The rows of Y fall into 4 groups, and each row is roughly a mix of its group's hidden directions.
Y:
[[ 21  -4  27 -46  25 -34  -6   5 -28 -15   5]
 [ 37   7 -47  19 -21   4  -6  23  29 -19   4]
 [ 38  -4 -57   7  -4  -6 -15  12  -4  -3 -32]
 [ 38  -4  21 -33  -1 -32  32  12 -26  18   4]
 [-28  39  -2  11 -34 -11 -18  37   8 -27  -9]
 [-27 -19  34  -3  13  15   1 -42 -36  20  -6]
 [ 37  21 -23  17  19 -27  10  31  36   7  -5]
 [-48  -6  -2  -8  19  22 -25  13   9 -36 -28]
 [ 21   1 -14 -28  33 -32  33  25  -7  21  20]
 [ 40 -29  14  14   9 -13 -34  33  -7  19 -21]
 [ 36 -22 -25  14  18 -19 -12 -22 -12  45   4]
 [-17  -8  63  20   2  12  -9  -7  -7  -6 -33]
 [-33 -26  20 -27 -13  37  11   6 -10  -1  38]
 [ 22  -8  11 -17   4  18  29   1  22   2  59]
 [ 14   3   6  33  -5 -19  -9 -49  10  38 -22]
 [ 54 -23  -1  -5  24  19  -4 -36 -15  -3  15]
 [ 19 -10  64  11   6   8  25 -19 -20  -7  -2]
 [ -6   6  37 -13  18  -3  29  -8 -31  48  11]
 [ 28 -25   9 -26  40 -22  -3   1 -35  24  13]
 [ 17 -58  23 -10  -7 -19  20   8 -10  14  28]
 [ 40 -29   7  20   1  -3  24 -26   4  39  23]
 [ 16  -8   4  -9  13 -18  34 -16 -15  58  18]
 [ 15  23 -38   7  -5   9 -12  42  14 -26 -31]
 [  0  30   8   5  15 -35  41  24 -18  23 -26]
 [ 16  13 -37  -9 -41 -16  11   1  27  24 -31]
 [ 43 -18 -11   3  25  -6   2 -40  -9  36  13]
 [-17 -13   3 -49  30 -16   1  27 -14   2  34]
 [ 42 -29 -25  37  -1  15  -4   8  31 -11 -13]
 [-50 -23  42  -3  20  14  18 -15 -10   8   6]
 [-20  -9  54  17  16 -14 -15 -42  -1   4   4]
 [ 30   5 -58  10 -25  -9 -26  14   3  -8 -11]
 [ 20  10 -38   3  -2 -11 -38  -6  14  49   0]
 [ -2 -28 -32 -13 -36 -17 -39  19  -1  -4  25]
 [-41 -13  19 -31   4  16  -8 -19 -41  24   4]
 [-28  20  34  16 -33  47  -4  -2  -8   2 -13]
 [ 30  15 -49  -2   2  -5  12  39  21  22  -5]
 [-46   4 -18   8 -10  23 -18  32  -5  -8 -39]
 [ 17  12   8  32   0  -3  16 -43 -12  46 -18]
 [-55  -4  30 -27  19 -24   4 -11 -20   0  -7]
 [ 49 -35  12  16  13 -18  24  -6   3  23  24]
 [-15  13   5 -40  10  31  22   3  -3 -36  36]
 [-14 -11 -20 -18 -33  24  30  20  -4  -7  45]
 [-43   0  24  -8  16  32  28 -10 -12 -34 -12]
 [  4   4 -46   0 -12  -5 -22  40  21 -34 -15]
 [  9  -2  51  28  -5 -15  -3 -41  12  12  22]
 [ 15  13 -57   2 -18  -8 -19  27  24 -24   1]
 [ 23 -31 -38 -13   3 -30   2 -10  -6  42  15]
 [ 45 -17 -30  15 -16 -25   4  -6 -26  17 -28]
 [ 15 -22  51   8  23  20  34 -24   2  -2  11]
 [-48  -1  33   4   6  10 -36 -28  -3 -19 -14]
 [-45  10  51   2 -22  11  -8   1   9 -24  -9]
 [ 34 -15 -25 -18  28 -40  23   3 -15  24  11]
 [-18  49   6  -5 -14   6 -35 -32  17   5  23]
 [ 17  32 -12  37  -4  -3  11   3  53 -12 -16]
 [ 14   5  11 -12  31 -13  18   3 -13  62  11]
 [-16  -4 -57 -18 -29   1 -20  12 -13  12 -26]
 [  8  14  27   9 -27 -24   0 -12  37 -47  -7]
 [-21 -12  54  11  24  22   0 -23 -22 -13 -18]
 [-28  37  42   8 -15  30  14   0   2  -8 -28]
 [-15 -28  43 -13  17  26 -18  31  -4 -23 -19]
 [-24  13 -17  35 -19  47  -5  10  28  13  16]
 [-16 -12  14 -29  54 -28 -18 -12 -22  -4   1]
 [ 69   8 -24  15  -4 -13 -10  11  -2  -6  -6]
 [-19  18  47  20 -11  15 -22  14   5  -3 -43]
 [-30  50 -17   6 -26   4   1 -39 -15   2   1]
 [-15 -16   1  29  11 -13  30 -52 -24  18  -6]
 [ 41   0 -32  31 -12 -12   2  13  35   1 -28]
 [ 23 -14  22  18 -22  23   8 -33 -14  46  13]
 [  8  24 -61   0  18   7  -3 -28  11  21  -9]
 [ -5 -16  69   0 -13  -4  -5 -20   3 -14  16]
 [ 65 -14 -14  11  15 -19  10  -2   7  19  17]
 [  8 -20  39 -17  24   8  17 -26 -25  31  27]
 [-35 -10  -9  -7 -16  58  14  19   8  -4  21]
 [  6 -28 -10   9 -13  48 -22 -44 -10  12  -6]
 [-13  11 -16  21 -32 -30 -43  13  17 -25 -19]
 [ 41 -16  13 -10   0 -37   9   7  13 -27  40]
 [-45  34  19  17 -21  17 -26 -19  15 -14 -10]
 [-13  -6   0   5 -22  33 -16 -16  25 -56  11]
 [-28  26  -2 -15 -10  25   8  29  23 -41 -24]
 [-53  -7  29 -27  -1  30   4   3 -27  -1  -7]
 [ -1 -32 -33  31   7  10 -20 -13   4 -49  -2]
 [-21 -11  20  23 -32  -3 -20 -22 -33  27 -30]
 [ 44 -39  16  -1  15  15  -9 -39 -13  -5 -14]
 [  2 -21  40 -35  32  -3  15  -5 -33   9  22]
 [-14 -20  58  -1  -1   4  11 -33 -15  21  19]
 [-47  35   6 -14 -26  22  12 -14  29 -14  -4]
 [  3   3   6  23  13 -64  21  -5  17  24  -4]
 [ 46 -17 -17  21 -19 -39 -10 -18  13  19  11]
 [ 26 -43  43   1   8   7  -2 -15   6  34 -17]
 [ 43 -33   6  31   6  15  31  25  12   1  16]
 [-17  31  17   1  25 -17  -6  41  40 -21   8]
 [ 27  15  -5 -22  10 -11 -12  46  24 -32  25]
 [-29  13  55  31 -10   6  -4 -30  11  -1  -4]
 [-34  -5 -29  -4   5  24 -39  18 -24  26 -21]
 [ 26 -19 -25 -12  13 -13   4 -16 -20  58   3]
 [-39  22  -8 -19   0 -16   6  43   5 -23  32]
 [-22  16  30  -9   1  21  42 -12  21 -24  33]
 [ 37  17 -43  31 -25 -18   3  -5   2   7 -26]
 [ 13 -16 -17  30  14 -13  10 -31 -20  50 -17]
 [ 22 -19  19 -15  36  -4  14 -39  -4  22  34]
 [-45 -11  41 -15  34 -11   6   8 -16 -13  16]
 [-41  -9  41  17   2  31  -3 -18 -14  28 -10]
 [-22 -20  18 -14   4  18 -24 -38 -34  31 -15]
 [-51 -18  29  -2   0  14  24 -31 -11  23  -6]
 [ 26 -15 -47  -7   7 -43   5  10 -14 -22 -18]
 [ 51   8 -19  16   4 -11  49 -11   7  13   0]
 [-40  19  46  22   3  24 -17 -26   2   6  -2]
 [ -9 -10  11 -31  42  51 -14  -3 -15   9   4]
 [-27  12  46  18   0  26  -8 -13   2   9 -44]
 [-16  18  -4 -31 -20  13 -12  52  10 -24  22]
 [-47  -5  32 -30  17  21 -13  14 -30  -7   4]
 [-12 -19  22 -22  16  27  -6 -46 -31  20  11]
 [  8 -39  38  -8  31   3 -22  -7 -28  -7  26]
 [ 47  17 -32   6  -7 -43 -12  -8  21 -12   4]
 [-37  -8  38  27 -19 -31 -10 -22   1  26  -4]
 [ -9   0 -54   0 -35 -10 -10  34   5 -11 -23]
 [  7  -5 -59  25 -28  -6 -15 -16  -6  -5 -26]
 [-11 -29  14 -30  28  22  24  39 -23  -9  13]
 [-32   9  40   8  20  21  25  24   2 -30 -21]
 [ 13   1 -40 -22   1   6  10  44  14 -37  16]
 [ 13  37   0  15 -29 -15  -1 -49  30  -6   3]
 [ 58  -1 -42  10  10 -22   0  -3   7  16  -7]
 [ 39 -20  -9  -8   6 -13  31 -24 -37  31   5]
 [ 29  -6  38  -3   7 -19  34   1  17 -31  32]
 [ 20  14 -18   2 -14  14 -45 -22  12  31 -35]
 [ 25  -1 -32   8 -49   5  11  44  -2   4   1]
 [ 19   2  -7  33   9 -30  21 -44   7 -29 -20]
 [ -8  -2   5  29  -6  62  -8 -29  15   5  15]
 [ 42 -12 -21  15   2 -36 -14 -32   5  28  17]
 [  4 -36 -33  26 -18  35  11  20  13  27  10]
 [ 52 -31  -7   6  14 -15   9  -5   2  27  35]
 [-20  10  52  21   2  31 -19 -28  20   6   7]
 [-53  21  42  -1  -3  27  -5 -10 -10 -13  -1]
 [ 12  23 -19  12 -12 -30 -21  23  29 -46  -6]
 [ 50  -4   8  15 -14   5  46 -16  22  11  -9]
 [-46  13 -29 -11  -4  -3  24  -7  -1 -43  21]
 [-17 -22  -4   3  -3  20  37 -10  -1  51 -29]
 [ 22 -18   1 -30  34 -20  34 -15 -13   7  36]
 [-24  25  32  32   7  33  18   5  28 -25  -5]
 [ -3  30 -35  36 -34  23  14  13   5   8  23]
 [-34   0  42  29 -26  -1 -33   4  24  -7   5]
 [ 20   0  49  25  23  -2 -25 -34 -16  -3 -13]
 [ -1   7 -30  11  -5 -34 -35   8 -12   7 -49]
 [  7  12 -36  15  -2  -5 -18   7  -2 -37 -51]
 [-32  -6   7 -17  11 -25 -10   2 -61   9   7]
 [-25  17  21 -17  28   7  49 -35   0  -6  10]
 [ 53  -1 -24   0  24 -28  26  12  17  -9  15]
 [-52 -11  39 -25  19  13  -5  11 -10  16  17]
 [ 26 -12  -7 -27 -16   4  40  -4   7 -40  32]
 [ 35 -11 -42  -6   4  21  10 -23  20  35  17]
 [-20  17  -6 -49 -21 -26   6  15 -33  20  10]
 [ 32  14   2  45 -10  -9  14 -36  30  18  -6]
 [ 11   2  39  32  15  10 -11 -24 -12  24 -42]
 [-22  12 -17 -34   6 -30 -38  23 -28 -18   8]
 [ -1  38 -26   8 -15  16 -36 -44  -4 -13  -9]
 [ 36  16 -54   3  -3 -25 -17  -8  25   7   3]
 [ 48 -28  36   3  10  -9  -6 -25  -7  26  14]
 [-31  10  31   8 -19  18 -10  10  19 -52   9]
 [-39  22 -34  -9 -19   9 -13  25   5 -25  32]
 [ -8  28  21   4   1  37  11  25  20  -3  49]
 [  7  23 -55  10 -31 -12 -22  -2  20  -6 -21]
 [-26  26 -12 -11 -17  10 -34  47  19 -18 -14]
 [-49 -10  39 -13  21  18  -4 -21 -23   3  15]
 [ 35  11  -5  16  -9  12  51 -24  32   1  13]
 [-26 -41  25 -27   2   4   5  21  -2 -38  24]
 [ -8  44  26 -30   7  -1   2 -48  -5  -7  11]
 [ -3  19  -4  20 -10  -4 -14 -42 -21  38 -38]]
Here is one row from each group, named. Which group is each of the other rows in?
[-16  -8  53 -14  10  12  21 -28 -18  -1  32]
<9>
[ 28  -2 -42  -7 -31 -23   7  36 -20  17   2]
<21>
[ 18  13  -2  27 -33 -38  10 -31  19  -1 -31]
<114>
[ 10  10 -43  18 -27 -25 -10   8  17  42 -16]
<27>

[ 26 -12  13 -23  18  13 -26  32 -15 -42  22]
<9>
[-31 -21  48 -18  31  14  10 -11  -8 -16  22]
<21>
[-35  -5  38 -26   3  10 -18  18 -28  31  18]
<9>
[ -2 -12  20  -9  26  11 -41 -38 -40  -7  -3]
<21>
[-38  30 -12 -25 -24 -12 -30   0  -8 -28 -25]
<114>
[ 38 -11 -30  -9  11 -19  27   4  22  29  33]
<9>
[  3  -9 -48 -32 -24   9   3  42 -18   0   5]
<9>
[-29  -2  49   2  31  -5 -15 -37   6 -16   7]
<9>
[ 20  33   3   8  17 -33 -21  15  22 -45   3]
<114>
[ 37 -22 -10 -23  47  -8  -1 -28 -22   8   9]
<9>
[-45   5  25 -19  10  29  22  24 -12 -25 -18]
<114>
[-25 -28  44 -16  27  25   1 -12 -21 -17  15]
<27>
[ 28 -17 -15  32 -19  18   1 -28   5  35 -33]
<21>
[ 49  14  -7   7  17 -16 -32 -25 -12  19  29]
<27>
